(in the rows, 128 means zero)
Each path below is one point turned by a fixed rotation once a step. After each direction that follows a path, write how fast that rotation turns it, in deg/step (0 if it stays still).
Each turn is a multiple of 5 degrees from 10 to 175, or 0.
Each row of a path follows its step; steps can be skipped.
path 1
step 1: [136 122 136 135 138 129 118 140 128 123 139 127 118 134 121 126 122 130
 143 126 128 125 124 130 125 124 132 130 131 126 119 131 123 141 125 127
 140 123 129 122 138 144 128 126 130 125 124 135 129 118 128 124 138 130
 120 120 122 127 128]
step 2: [133 132 131 133 127 125 126 124 124 128 121 132 126 132 118 122 130 137
 132 137 129 125 116 121 136 128 132 144 138 124 107 122 127 119 130 116
 130 129 129 135 129 122 133 127 117 134 135 135 127 126 135 138 127 121
 131 126 130 120 126]
step 5: [113 127 125 133 128 128 125 135 121 129 132 135 130 146 112 130 129 128
 126 136 133 133 135 128 122 117 131 131 137 128 121 121 119 129 124 135
 130 140 137 120 126 129 130 141 131 119 135 130 124 131 124 133 133 131
 128 126 120 132 119]
step 6: [132 124 131 132 131 120 129 135 131 120 128 134 137 135 119 121 138 140
 129 126 136 124 130 130 129 126 136 128 115 124 129 137 134 132 119 132
 137 126 120 134 130 130 121 133 120 143 138 134 125 133 136 135 133 132
 134 114 119 125 134]
step 9: [125 136 133 134 127 120 129 132 124 124 134 141 124 135 122 143 127 133
 135 128 147 119 134 129 117 130 136 125 134 137 132 129 124 133 119 124
 124 134 133 127 128 132 126 127 131 127 127 123 141 122 138 116 126 130
 124 129 126 125 140]
step 10: [131 132 129 127 121 138 124 127 132 132 144 132 135 142 118 120 129 139
 122 127 128 128 128 118 130 134 133 134 130 122 130 125 131 120 140 133
 131 139 132 124 137 137 131 125 122 124 124 140 132 123 131 127 142 130
 135 125 125 119 137]
step 11: [130 130 131 124 137 125 125 128 122 118 128 136 129 136 130 126 133 128
 132 129 132 122 132 123 143 113 136 128 132 120 125 122 110 124 130 127
 144 129 140 136 132 124 124 125 133 126 141 135 133 131 121 126 123 143
 130 125 125 131 128]
step 15: [135 123 132 133 122 117 133 120 126 129 125 142 132 124 127 128 131 142
 131 127 130 127 136 134 129 127 136 135 125 126 131 119 117 128 122 128
 136 134 131 121 118 137 131 131 131 117 134 127 132 122 143 139 137 136
 132 139 127 120 135]
step 17: [134 128 122 132 137 114 114 130 135 125 133 143 124 142 122 131 131 134
 138 131 133 121 130 141 128 121 131 124 128 127 114 135 122 127 127 121
 132 126 125 130 132 126 131 131 137 140 129 131 119 136 132 127 123 130
 131 123 131 120 123]
step 21: [124 139 127 121 118 126 132 130 133 115 135 139 131 138 110 128 135 126
 123 127 129 128 133 130 139 127 128 138 128 119 134 133 118 123 127 133
 127 133 134 131 117 139 122 132 130 126 123 126 124 137 137 124 138 132
 130 123 128 115 129]
Directions:
[128 131 130 129 130 126 128 127 125 129 127 128 127 125 129 128 129 126
 125 127 132 130 127 127 127 129 129 128 133 127 128 128 128 127 127 124
 128 130 126 129 127 127 128 128 126 127 133 127 130 131 126 127 128 129
 126 128 128 130 131]
160
[127 130 129 128 129 129 128 131 127 125 129 127 125 129 128 127 126 126
 129 128 129 127 124 128 132 130 129 127 130 126 130 126 126 128 130 128
 129 128 132 131 128 128 127 125 127 127 125 126 129 126 128 126 130 126
 129 127 131 127 130]
35
[132 129 128 128 125 128 131 128 129 130 128 128 127 129 125 125 130 129
 130 129 129 127 126 130 128 129 125 127 128 126 130 130 128 126 131 129
 126 127 125 129 127 129 129 127 125 127 129 131 124 129 129 126 129 129
 129 128 128 131 129]
170
path 2
step 0: [137 128 142 132 120 130 124 134 113 133 135 127 129 128 130 127 126 118
 136 130 131 140 124 130 131 143 136 127 123 123 127 127 132 129 127 126
 129 129 144 136 127 132 115 127 119 131 131 138 121 127 125 135 124 122
 125 129 125 136 133]
step 3: [137 130 126 123 125 127 133 120 116 124 130 117 129 127 123 137 122 125
 144 138 134 132 124 120 137 126 128 130 133 121 123 119 124 129 123 125
 121 131 137 126 121 128 119 130 144 124 125 125 118 134 139 128 128 127
 124 131 131 133 132]
step 4: [136 133 137 125 128 138 119 134 117 129 129 129 129 127 123 133 130 119
 130 144 129 136 126 123 132 134 120 132 122 124 123 130 120 128 129 125
 124 134 121 125 142 126 132 129 128 135 136 143 117 125 130 129 119 139
 122 133 129 123 127]
step 6: [131 130 135 132 120 134 116 124 125 129 119 129 131 124 121 130 128 123
 139 136 129 136 131 120 132 129 129 117 133 125 126 119 119 125 124 136
 122 133 134 119 129 131 133 131 126 118 139 139 133 130 129 126 119 138
 129 135 117 121 137]
step 9: [134 132 134 135 131 138 130 128 114 125 126 131 127 120 135 131 123 127
 139 124 121 133 134 126 124 131 136 129 127 127 135 133 127 134 135 119
 125 130 141 121 141 132 120 124 132 124 129 138 119 139 123 127 118 131
 129 126 124 138 135]
step 11: [135 132 139 122 129 124 132 121 114 131 131 133 118 124 130 127 134 116
 132 139 135 136 126 126 132 136 141 132 128 125 131 122 128 128 122 125
 121 132 137 123 141 139 120 130 134 122 125 139 129 133 137 134 124 122
 126 128 131 133 128]
step 16: [132 133 132 134 109 143 126 128 119 128 132 122 126 124 124 135 123 126
 135 122 128 142 128 121 128 129 126 127 129 124 131 128 128 123 125 124
 129 141 124 128 126 139 113 131 134 134 129 126 131 133 136 138 123 125
 129 125 118 136 128]
step 18: [134 126 138 123 119 132 123 134 111 131 129 121 134 126 121 137 123 124
 130 127 132 134 136 127 130 143 132 129 125 124 129 136 137 128 129 118
 130 135 129 125 138 133 127 125 130 132 138 131 117 125 124 137 116 123
 123 135 126 129 133]
step 20: [133 130 131 133 129 136 116 130 122 132 121 132 127 131 129 137 128 125
 136 128 138 133 122 130 124 135 127 133 135 125 133 124 133 123 129 124
 118 132 136 116 141 132 125 132 132 124 132 139 126 139 131 139 120 133
 121 135 121 128 141]
step 21: [127 141 138 126 129 131 130 121 121 127 130 126 129 131 117 137 130 126
 144 129 130 121 127 131 139 130 133 127 135 115 129 125 116 126 125 122
 130 129 133 123 117 128 120 135 141 135 128 131 116 122 126 129 127 133
 120 127 129 134 128]
Directions:
[128 131 126 130 130 131 127 127 127 127 130 129 127 125 130 130 128 127
 128 129 125 128 129 126 129 125 131 126 127 129 129 127 124 129 126 129
 129 130 127 129 132 127 130 129 128 129 130 128 130 130 129 126 128 128
 128 126 131 128 128]
140
[129 127 129 126 131 128 127 127 125 126 127 130 129 126 126 128 126 129
 128 128 132 126 129 123 129 128 130 129 131 129 127 128 126 128 128 129
 129 128 129 130 125 126 126 126 128 127 129 128 130 127 125 132 130 127
 127 128 130 125 129]
100
[128 126 126 131 128 125 128 127 126 124 129 130 128 126 131 128 128 126
 130 129 127 129 126 129 128 127 131 127 130 130 124 127 128 126 130 129
 126 125 128 130 126 131 126 129 127 128 128 128 128 127 132 129 126 126
 130 129 127 127 129]
130
[131 129 127 128 128 128 128 125 126 133 131 129 126 130 128 129 126 131
 131 125 127 128 128 131 128 129 127 128 129 128 126 130 127 128 127 127
 128 129 128 130 129 129 126 127 129 129 127 124 129 129 125 128 126 128
 131 128 130 127 129]
160
[128 126 132 128 128 129 126 130 129 128 129 127 129 124 129 132 127 126
 127 126 127 130 126 127 127 131 130 128 127 129 130 130 130 127 131 126
 125 126 128 130 130 128 127 130 129 128 125 128 129 131 126 130 129 127
 129 128 129 128 126]
160
path 3
step 2: [121 136 123 128 123 131 129 129 137 129 138 124 129 133 133 126 127 124
 134 130 139 130 130 123 130 128 132 128 123 126 122 136 121 131 132 126
 125 136 120 124 130 114 128 144 120 119 133 117 122 120 114 118 127 131
 130 128 136 130 122]
step 3: [120 124 130 130 128 131 124 131 123 121 131 129 128 122 128 139 134 130
 126 134 142 128 132 114 128 130 124 132 138 134 124 139 125 134 126 132
 127 125 122 132 131 124 138 144 132 131 130 114 124 127 114 123 127 124
 130 120 134 124 121]
step 4: [124 125 129 124 125 126 129 122 130 127 130 127 128 127 129 131 128 129
 135 127 128 132 134 128 133 139 134 137 139 132 131 130 132 131 124 126
 120 135 119 127 127 125 125 131 133 139 121 115 126 108 111 127 137 127
 128 115 135 126 119]
step 5: [119 123 129 129 121 137 124 127 130 122 124 132 130 124 129 131 130 121
 123 124 136 138 130 131 126 131 126 135 141 125 125 139 130 133 133 117
 123 135 116 127 131 127 128 127 112 133 124 123 140 115 121 123 126 137
 131 128 134 126 122]
step 7: [122 125 132 134 126 123 126 135 128 124 136 137 122 127 130 132 130 124
 117 125 134 125 130 124 136 138 128 122 133 134 129 126 129 125 125 125
 120 145 140 133 127 129 133 118 119 134 134 122 128 111 122 120 137 132
 130 128 134 130 130]
step 11: [112 125 137 113 125 131 127 128 125 126 134 140 126 126 131 136 132 124
 129 125 137 135 139 117 129 123 117 132 128 123 123 135 121 120 130 134
 126 129 130 122 131 130 136 138 124 133 131 118 132 132 116 129 131 124
 128 129 131 132 127]
step 14: [130 134 124 131 122 135 132 135 137 131 137 132 126 123 126 132 128 130
 117 130 140 126 138 123 130 125 123 135 129 123 122 132 130 126 135 120
 120 125 130 135 129 122 133 136 123 136 118 119 121 124 113 137 131 130
 125 125 126 126 115]
step 17: [116 131 126 125 124 122 122 128 128 127 141 128 137 126 126 132 127 134
 119 129 135 128 131 122 127 126 117 124 130 130 115 130 135 128 131 126
 114 126 121 126 129 128 127 129 129 132 132 112 132 112 127 120 129 136
 131 135 121 119 126]
step 18: [122 136 135 130 128 128 133 124 134 128 133 125 118 120 130 126 136 118
 124 130 133 135 128 116 133 129 135 122 124 135 117 132 138 133 127 132
 120 133 121 131 133 130 129 130 132 132 139 119 130 110 124 123 136 132
 132 135 133 130 128]
step 21: [119 130 134 133 123 128 129 130 129 120 131 137 128 133 132 126 127 120
 126 127 129 133 128 124 134 131 130 134 124 131 118 143 121 131 125 118
 126 130 127 123 128 121 135 135 121 132 131 126 122 113 118 118 121 118
 141 118 132 133 134]
Directions:
[128 127 130 126 127 130 127 129 127 129 129 126 131 128 128 127 129 128
 127 127 127 131 126 125 131 130 129 125 127 125 125 127 128 128 130 129
 126 129 129 128 130 130 128 124 129 126 130 130 126 127 128 129 126 124
 126 128 128 129 132]
35
[129 126 128 129 126 130 129 128 127 125 127 126 130 128 126 128 128 127
 129 126 125 130 130 127 128 125 128 131 128 130 130 129 128 128 128 128
 127 132 127 127 127 127 128 134 130 128 128 129 125 129 126 128 127 124
 127 131 128 129 128]
40
[127 126 126 129 125 126 129 129 128 125 130 130 129 131 131 130 129 130
 128 129 126 128 129 130 129 128 126 127 127 125 128 126 125 127 127 129
 126 127 127 123 128 129 125 128 129 129 129 129 129 127 127 125 126 127
 131 127 126 128 127]
175
[130 125 129 126 128 124 127 129 127 131 128 126 129 130 127 129 126 128
 129 125 129 126 131 129 131 130 128 127 128 128 126 127 129 126 127 128
 126 127 129 128 124 130 126 130 129 129 127 127 124 126 128 128 129 131
 125 129 128 126 128]
135
